G: [-21  25 -21  24 -21  24  23 -20  61 -21  27  23 -19  22  20   2  17  24
  24  24 -20 -21 -21 -20 -16  24 -20  23 -21  25  22  24  22 -20 -21 -21
   0  22 -21  24  12 -21  19 -21  13 -20]
L: [ 64 -65  64 -64  64 -65 -64  66  38  64 -65 -64  67 -64 -65 -60 -63 -65
 -66 -65  63  64  64  64  68 -65  65 -64  64 -64 -66 -64 -63  65  64  64
 -62 -65  64 -65 -64  64 -63  64 -63  64]
C: [ 11 -11  12 -14  12 -11  -9  11 -40  11 -22 -11  13  -9  -8   0  -6 -11
 -12 -11  14  11  11  11  16 -11  12  -9  11 -11 -11 -12  -9  11  11  11
   2  -9  11 -10  -3  11  -7  11  -3  11]
V: [ 18 -27  18 -25  18 -27 -28  15   7  18 -20 -26  12 -27 -27 -33 -28 -26
 -25 -27  18  18  18  17  14 -26  16 -27  17 -26 -25 -26 -27  17  18  19
 -32 -27  18 -27 -29  18 -28  18 -29  17]
S: [ 46 -42  46 -44  46 -43 -40  51   9  46 -50 -42  54 -41 -40 -18 -36 -43
 -45 -42  45  46  47  48  48 -44  49 -40  48 -43 -44 -43 -40  49  47  46
 -18 -42  47 -41 -33  47 -37  46 -32  48]
N: [-33  50 -33  53 -32  50  47 -35  22 -33  63  51 -36  48  46  26  43  50
  52  49 -33 -32 -32 -33 -35  51 -34  47 -33  50  50  51  48 -33 -33 -32
  23  48 -33  48  38 -33  45 -32  38 -33]
X: [-27  25 -27  25 -27  25  24 -27  -7 -27  27  25 -28  24  24  16  23  25
  25  25 -26 -27 -27 -27 -25  25 -27  24 -27  25  25  25  24 -27 -27 -27
  16  24 -27  24  21 -27  23 -27  21 -27]
K: [-27  41 -27  37 -27  41  43 -22 -67 -27  25  41 -17  43  44  58  48  40
  37  41 -26 -27 -26 -25 -19  40 -24  43 -26  41  40  40  44 -25 -26 -27
  59  43 -26  42  51 -26  47 -27  52 -25]
B: [ 24 -12  24 -12  24 -12 -12  22   3  24  -8 -12  20 -12 -11  -7 -10 -12
 -11 -12  24  24  24  23  20 -12  23 -12  24 -12 -11 -12 -12  23  24  24
  -7 -12  24 -12  -9  24 -11  24 -10  23]
A: [ 78 -80  78 -81  78 -80 -78  78  -5  78 -85 -80  77 -79 -77 -54 -73 -80
 -81 -80  78  78  78  78  75 -81  78 -78  78 -81 -79 -81 -78  78  78  78
 -53 -79  78 -79 -68  78 -75  78 -69  78]
key -> tag
[-12] -> k_9
[-40] -> k_99
[25] -> k_137
[-11] -> k_518
[24] -> k_501
[-13] -> k_494
[-39] -> k_36
key B 6:  | k_9
asked: [-27  41 -27  37 -27  41  43 -22 -67 -27  25  41 -17  43  44  58  48  40
  37  41 -26 -27 -26 -25 -19  40 -24  43 -26  41  40  40  44 -25 -26 -27
  59  43 -26  42  51 -26  47 -27  52 -25] | K

J: [-42  28 -41 -42  29  24 -45 -44 -35  28 -27  25  28  20 -42  26  29]
T: [-79  76 -75 -76  76  74 -82 -80 -66  76 -57  74  76  72 -82  75  75]
E: [-42  28 -41 -42  29  24 -45 -44 -35  28 -27  25 -52 -46  61 -50 -51]
key -> tag
[72] -> k_852
[-76] -> k_103
[73] -> k_977
[-42] -> k_16
[-77] -> k_277
[-41] -> k_176
key T 3:  | k_103
asked: [-42  28 -41 -42  29  24 -45 -44 -35  28 -27  25  28  20 -42  26  29] | J
asked: [-42  28 -41 -42  29  24 -45 -44 -35  28 -27  25 -52 -46  61 -50 -51] | E
asked: [-79  76 -75 -76  76  74 -82 -80 -66  76 -57  74  76  72 -82  75  75] | T

R: [-32 -23 -66  30 -30 -60 -24 -58 -17 -59]
D: [-32 -23 -66  30 -30 -60  22  59   6  66]
Z: [-32 -23 -65  30 -29 -60 -24 -58   5 -59]
H: [-33 -22 -66  31 -28 -61 -24 -57 -15 -59]
Y: [-38  -5 -86  50 -28 -70 -23 -56 -13 -63]
F: [-32 -24 -65  29 -31 -59 -24 -58 -17 -59]
W: [-32 -23 -65  30 -29 -60 -24 -58 -16 -59]
M: [-31 -22 -66  31 -28 -61 -24 -57 -15 -59]
key -> tag
[-69] -> k_323
[-70] -> k_144
[-5] -> k_666
[-60] -> k_613
[-28] -> k_434
key Y 5:  | k_144
asked: [-32 -23 -66  30 -30 -60 -24 -58 -17 -59] | R
asked: [-33 -22 -66  31 -28 -61 -24 -57 -15 -59] | H
asked: [-31 -22 -66  31 -28 -61 -24 -57 -15 -59] | M
asked: [-38  -5 -86  50 -28 -70 -23 -56 -13 -63] | Y

P: [-39   6 -17 -55  42  30  13 -42 -22 -27  37]
U: [-39   6 -17 -55  42  18  13 -44 -22 -27  37]
Q: [-39   6 -17 -55  42  30  13 -44 -22 -27  37]
asked: [-39   6 -17 -55  42  30  13 -42 -22 -27  37] | P
Table of tags by key:
[-45] -> k_228
[-42] -> k_391
[-43] -> k_850
[37] -> k_942
[-44] -> k_541
key U 7:  | k_541
asked: [-39   6 -17 -55  42  30  13 -44 -22 -27  37] | Q

ropo: [-33  68  30 -39  48  11  62]
Dumu: [-72  69  53 -31  51  11  62]
ger: [-43  50  52  30  40   1  44]
gugo: [-47  49  44  30  49   2  56]
Voti: [-28  52  36  17  29   2  45]
kulib: [-68  69  57 -34  51  11  49]
megum: [-43  55  57  23  36   2  39]
sas: [-28  54  48  20  31   2  40]
key -> tag
[-42] -> k_639
[38] -> k_390
[39] -> k_206
[-43] -> k_936
[-47] -> k_422
[-44] -> k_227
key megum 0:  | k_936
asked: [-28  52  36  17  29   2  45] | Voti
asked: [-43  55  57  23  36   2  39] | megum
asked: [-43  50  52  30  40   1  44] | ger

